(in the rows, 128 means zero)
One turn sends every row of this set to another row. A few are shown first. Where does it send the rows asked after them?
Sib: [107 161 111 148 114 154 148 114 139 138  97 144 111 102 118 145 131 165
 149 148 142 151 128 140 115 120 140 111 125 136 145 131 113 137 127 127
 108 119 101 140 126 157 131 120 137 124 142 125 117 128 138 164 119 126
  94 126  82 116 126 106 143 130 159 118 139 132 104 131 125 123 161 149
 111 142]
kozu: [133 159 159 148 120 108 127 146 122 108 105 112 106 118 114 121 154 133
 149 149 147 135 147 131 123 150 147 106 116 131 151 124 116 137 104 112
  93 108 120 113 110 141 138 155 148 103 123 135 112 128 125 156 128 118
 108 115 102 126  98 126 132 144 134 150 142 108 118 134 118 139 165 133
 117 161]
vipa: [120 129 108 153 112 136 131 110 127 115 124 121  90 155 115 143 115 151
 141 130 133 120 130 124 151 156 146 121 133 121 122 125 129 123 121 119
 117 106 121 137 111 153 127 141 117 133 131 166 148 138 134 153 137 112
 103 119  90 123 100 103 126 158 142 138 156 107  89 132 125 145 168 164
  93 140]
sunop: [134 109 104 122 112 122 122 125 119 132 127 114 110 110 133 133 120 150
 145 153 137 143 160 123 128 120 145 102 134  77 149 117 120 138 121 105
 117 101 105 102 105 149 134 157 141 153 122 167 128 126 123 165 107 133
 112 121  99 101 101 123 147 156 153 114 137 103 118 133 119 120 159 132
 127 101]
kuno: [129 123 106 146 124 123 133 113 143 120 143 119 103 161 113 166 126 140
 144 133 122 139 124 131 134 148 141 106 110 126 145 135 129 124 121 111
 119 116 111 130  97 141 135 146 138 134 130 149 156 122 132 152 122 131
 101 104  77  98  99 104 108 149 139 126 144 106 106 138 123 145 163 167
 108 116]
resek: [115 125 119 139 138 136 139 131 155 115 100 127  86  95 117 131 141 146
 162 146 135 131 161 129 148 136 112 112 125 124 129 154 117 121 133 147
 113 102 117 127  95 142 134 148 140 148 140 148 144 102 129 132 128 121
 120 100 111  96 109 111 131 139 142 117 140 104 138 148  90 126 169 121
 100 119]
Kuvor: [136 177 158 149 123 119 131 153 137 115  94 114 100 123 115 119 142 135
 155 145 134 138 143 118 133 154 138 110 119 125 144 147 111 138 117  95
 108 114 112 107  89 135 140 165 144 128 126 131 131 128 138 164 123 127
 112 128 111 125 102 124 138 158 138 146 141  89 136 129 123 143 168 136
 126 152]
kimir: [147 172 157 143 113 108 120 144 132 112 106 117  97 127 116 125 148 137
 162 151 147 137 127 114 118 141 143 119 117 133 147 143 105 141 115 103
  98 119 122 112 106 141 135 161 153 126 129 133 130 136 116 156 133 132
 105 122 103 110 106 123 141 163 137 149 139  93 132 116 122 144 162 139
 124 137]
litu: [116 159 116 150 110 161 142 133 134 137  92 132 112 105 126 159 120 177
 153 140 138 137 132 116 109 121 148 109 124 131 153 144 104 136 126 118
 107 126  90 136 120 149 131 121 134 116 143 131 143 135 142 163 117 134
 104 147  97 103 127 135 151 136 156 120 140 135 119 115 121 135 158 144
 112 126]
zalet: [139 123 104 155 109 133 126 122 142 125 132 115 101 160 101 155 119 136
 132 138 134 130 148 134 134 159 152  86 128 120 151 121 133 123 123 120
 107 116 104 144 112 134 135 139 120 135 125 165 164 137 141 167 125 128
 116 126  95 123 100 116 135 169 150 132 155 112 121 133 105 142 170 151
  99 122]
Tidi: [101 163 117 144 118 170 139 120 146 137  76 129 126 111 124 149 123 168
 152 138 141 141 138 124 127 127 138 115 123 129 148 149 108 133 120 125
 113 115  90 134 116 142 139 126 137 124 152 142 137 115 160 170 120 122
 108 124  95 111 109 126 133 126 142 121 139 131 103 133 138 120 164 137
 124 141]
Meko: [145 163 167 143 112 111 129 148 117 115 101 121  98 128 120 130 139 139
 151 147 151 138 132 120 123 149 144 109 125 142 146 126 121 137 114 109
 106 121 116 104  98 142 129 159 143 108 132 129 124 128 111 152 133 117
 103 125 107 121 103 134 139 145 132 151 139 116 125 121 119 149 164 147
 122 143]
Ginu: [141 102  98 135 120 130 130 150 118 131 115 125 103 116 131 132 116 150
 142 156 142 140 173 124 144 140 144 107 151  94 141 122 106 140 127 104
 129 118 109  99 112 152 137 164 123 152 151 160 131 128 139 167 107 119
  99 137 109 108  93 127 148 142 147 116 136 100 114 128 125 110 172 142
 117 116]
liv: [122 135  96 139  98 143 130 133 146 132 109 149 101 115 109 133 146 159
 155 173 155 164 142 129 145 142 138  87 110 112 158 123 112 133 106  96
 108 132 119 122 118 154 121 151 143 128 148 166 149 122 133 124 108 132
 122 130  84 120  91 122 148 124 154 153 138 121 110 128  91 133 166 106
 131 131]
mepiv: [138 112 116 147 131 124 129 150 134 115  91 118  85  90 121 142 133 138
 150 148 142 134 162 132 142 135 137 110 128 134 146 145 108 121 121 150
 108 122 114 130 111 140 148 140 141 125 145 154 148 115 106 116 129 129
 109 101 100 101 105 120 126 146 137 114 146 132 133 142  79 138 164 143
  93 115]
muka: [128 116 131 143 128 134 131 140 135 113  80 131  76  96 127 129 113 140
 161 141 137 132 161 123 151 140 132 125 133 132 134 155 102 117 122 141
 105 109 115 134 111 139 136 140 139 131 143 152 147 129 110 119 136 135
 101 109 111  88 123 126 137 152 139 131 147 116 135 131  84 141 154 141
  93 109]
Nub: [124  99 111 144 127 132 134 124 139 116 140 114 101 165 116 161 124 149
 145 143 140 113 144 128 139 166 137 112 124 124 142 147 113 122 118 121
  99 109 105 135 114 136 135 146 138 126 136 156 150 135 152 160 123 120
 108 119  97 109 105 119 128 135 137 157 144 105  95 135 124 131 162 141
  95 122]
vizo: [118 132  86 147 118 131 120 141 135 121  96 140  90 115 116 126 129 169
 139 139 158 161 149 141 149 148 156  92 125 104 145 136 110 134 107 100
  96 129 103 122 122 152 138 157 151 128 137 164 133 132 124 122 107 130
 114 135  95 122 105 119 158 131 152 168 141 138 106 141 106 156 166 116
 131 137]
pazog: [119 129  89 142 101 135 129 151 131 124  97 167  88 112 110 127 112 149
 147 148 160 148 122 129 146 159 141 110 124 122 142 147 108 136 116  94
 113 142 108 120 111 144 134 159 164 133 146 161 147 119 120 117 125 120
 104 142  92 116 106 118 139 131 139 156 146 140 108 132 125 144 165 136
 141 128]
didip: [ 94 149 105 142  98 138 146 140 147 146 111 152  93 110 112 120 121 148
 154 149 132 168 144 133 153 150 132  84 109 114 154 124 117 137 114  87
 124 119 115 114  89 143 125 143 141 134 130 162 151 117 129 123  99 135
 114 134  88 110 103 120 146 132 151 147 129 117 113 144 111 151 166 124
 136 133]
Mek: [120  93 101 141 123 118 129 122  95 121 107 137 101 114 122 131  91 137
 150 141 124 148 164 127 142 126 142 117 123 113 143 141 109 134 118  83
 116 101 115 109 110 136 138 148 140 125 132 159 131 127 109 165 104 118
 109 118  95 109 103 126 139 131 134 104 146  99 108 141 138 126 162 139
 114 128]
bakod: [148 101  84 142 116 120 121 132 114 125 100 137  99 116 123 128 112 138
 148 146 137 137 171 135 131 137 160 118 139 114 136 137 111 141 115  95
 122 116 126 107 134 146 137 157 127 131 148 161 134 134 121 168 111 121
 110 126  86 103  92 119 145 147 139 105 150  99 107 140 133 106 174 136
 111 127]
dati: [101 164 114 148 103 163 141 131 150 138  94 126 117 110 115 136 119 152
 145 147 147 141 137 127 125 126 140 110 124 132 156 150  94 132 127 130
 105 127  99 145 133 140 144 122 148 140 142 149 130 136 144 179 116 145
 103 133  87 112 130 116 155 147 146 122 135 123 107 130 134 129 153 145
 117 133]
Vavil: [120 134 124 140 118 137 134 124 151 118  81 135  78  98 112 124 117 132
 163 144 141 135 153 127 152 138 120 115 134 127 134 156 112 118 132 144
 111 106 116 136 102 136 136 143 140 151 138 164 152 113 112 135 139 126
 115 103 113  93 114 117 137 166 139 116 147 109 142 142  98 138 166 131
 104 111]
tov: [ 97 147  87 137  98 128 126 137 144 124 103 160  91 104 113 117 123 151
 167 135 138 147 128 122 136 148 149 119 106 106 145 137 108 144 105  88
 111 115 124 124 113 146 122 143 160 131 128 164 152 127 130 111 120 132
 105 133  80  93 108 110 135 140 145 147 144 114 108 135 121 142 167 121
 143 133]
ret: [148 166 155 146 116 123 137 148 134 118 102 127 104 117 108 123 151 128
 155 167 145 128 139 133 122 159 138 107 116 133 147 136 119 138 110 101
 106 114 120 112  99 139 132 162 147 112 127 127 124 122 137 166 127 119
 119 123  97 132  94 120 131 151 138 144 150  98 130 133 115 124 170 131
 114 154]
sudod: [102 154 120 155 114 146 131 128 139 133 100 124 120 108 127 147 136 162
 143 133 130 153 133 128 115 114 142 100 119 135 164 136 108 127 128 127
 101 134  94 134 130 145 146 116 145 127 151 148 132 119 134 157 121 139
  94 126  98 115 116 132 135 127 151 109 133 139 105 124 126 129 154 157
 131 138]
duga: [125 117 120 158 126 143 131 117 134 123 142 122  99 155 116 151 131 156
 143 139 111 131 143 120 143 153 135 109 117 114 142 118 113 120 122  94
 108 106 115 138 104 150 131 138 120 134 131 152 158 140 151 144 126 134
  95 123 104 107 107 123 124 146 163 140 151  91 107 115  98 135 150 161
  95 131]
gegul: [127 126 120 152 133 134 137 142 139 123 101 124  78  84 123 125 147 148
 145 151 134 128 164 138 149 135 122 107 133 129 126 141 120 120 130 146
 113 114 122 126 103 153 141 139 128 139 142 154 138 110 115 122 129 124
 118 106 104 115 105 111 135 146 151 113 144 122 125 148  74 126 166 137
  86 134]
Dod: [127 102 112 126 104 132 128 117  98 121 116 138 107 112 129 132  98 140
 151 154 129 143 145 110 136 116 137 116 126 100 144 119 131 130 121  91
 121 105 116 110  98 147 114 148 139 139 124 166 134 124 112 163 116 126
 114 123  94 118 108 122 145 139 146 101 151  99 117 123 114 115 154 136
 124 114]

Kuvor turns into ret
liv turns into vizo
Where do these go?
sunop turns into Ginu
vipa turns into kuno
muka turns into Vavil
litu turns into dati

One turn sends every row of this set to another row. A few are shown first. Where does it send the rows asked after them?
naduz: [128 144 148 119 128  75 132 143 122 123 140 104 118 138 119 122 153]
Fitet: [108 146 146 117 128  85 146 129 110 112 142  95 113 140 136 112 170]
seto: [142 118 157 128 114  88 154  94 105 109 140 102 111 107 152 121 143]
dev: [133 119 127 129 103  78 141  92  94 125 134  92 137 130 135  97 146]
dav: [139 101 122 121 114  83 155  98 111 126 140 106 145 130 133 104 162]
lem: [128 136 154 127 145  85 145 113 111  97 120 122 142 130 151 112 123]
tefo: [158 124 136 144 122  88 135  95 109 104 114 101 136 128 136 125 130]
delop: [124 152 144 147 135  82 138 124 111 109 144  89 107 140 142  98 150]
rafu: [124 150 125 131 132  54 154 111 132 109 110 118 125 138 142 126 135]
gub: [125 129 140 154 129  74 137 142 120 119 129 114 109 123 139 122 170]
rabu: [169 123 142 146 116  81 130 106 108 105 112  99 130 124 135 111 144]
Popa: [155 116 136 123 121  72 156  99 120  84 114  89 123 125 126 107 158]
Bavok: [122 121 131 131 131 100 157 126  93 140 120 100 136 134 149  93 148]
poki: [136 102 138 128 108  87 144 109 113 110 115 109 126 113 144 136 171]
fulak: [115 145 137 116 136  69 158 113 113 104 116 126 114 113 145 122 127]
nir: [131 134 124 124 132  90 154 125  95 139 129  92 129 128 137  87 133]
gelo: [123 141 129 161 137  91 134 127 111 125 137 112 113 127 144 121 156]
pegiv: [118 135 133 111 141  74 146 113 122 103 137 106 128 125 145 127 115]
tonuf: [130 119 128 134 136  86 167 126 103 127 120  98 131 131 147  78 162]
Bopi: [143 125 139 123 104  76 137  99 123 123 130  87 130 141 140 135 143]
tezo: [137 104 142 129 120  94 155  99 107  98 109 113 129 114 141 132 162]
mebem: [129 121 129 122 107  72 149  89 121 110 122  84 127 137 136 140 147]
zin: [116 128 127 135 130  53 158 117 124  86 105 106 129 120 146 110 165]
nizal: [160 115 142 113 120  70 151 109 121  93 130  86 111 120 133 106 157]
monof: [131 146 133 121 135  84 134 138 117 112 128 105 129 140 115 113 174]
Bevez: [133 133 139 130 135  69 142 147 123 112 139 108 105 118 121 114 166]
gulik: [116 133 114 117 132  52 151 118 132  95 123  96 122 123 137 121 136]
gez: [128 132 136 127 142  62 166 116 131  86 114 118 111 135 150 104 146]
Rurop: [125 129 149 144 134  74 151 113 113  92 100 122 145 129 153 109 154]
Lepor: [140 123 145 124 121  84 157  87 108  97 138  95 111 111 144 122 130]
poz: [130 144 137 123 138  76 140 121 111  93  99 121 123 134 141 107 124]
Nife: [119 129 118 120 130  78 169 122 105 142 136  90 126 119 140  95 149]
Giz: [119 141 167 129 128  83 139 136 107 118 143 107 108 135 139 113 153]
lil: [133 140 158 158 130  76 131 139 111 112 130 106 112 136 141 104 153]
fisus: [127 126 115 135 128  74 166 122 113 139 121  91 134 132 141  90 161]
Dibun: [141 115 134 117 111  75 158  93 102 120 145  96 137 122 129  90 157]
tinu: [135 138 130 140 148  91 146 137 111 110 138 119 116 110 126 109 168]
Kive: [148  96 118 135 121  87 144 104 107 116 134 100 135 128 135  91 150]
gorug: [113 126 136 125 132  81 150 120 119  97  99 127 122 142 155 121 145]
reg: [129 100 125 133 111  88 144  96  92 118 136  98 128 119 145  95 147]

dev turns into reg
monof turns into Fitet
Where do these go?
seto turns into rabu
Popa turns into mebem
lil turns into gub
gez turns into rafu
tonuf turns into fisus
lem turns into Rurop

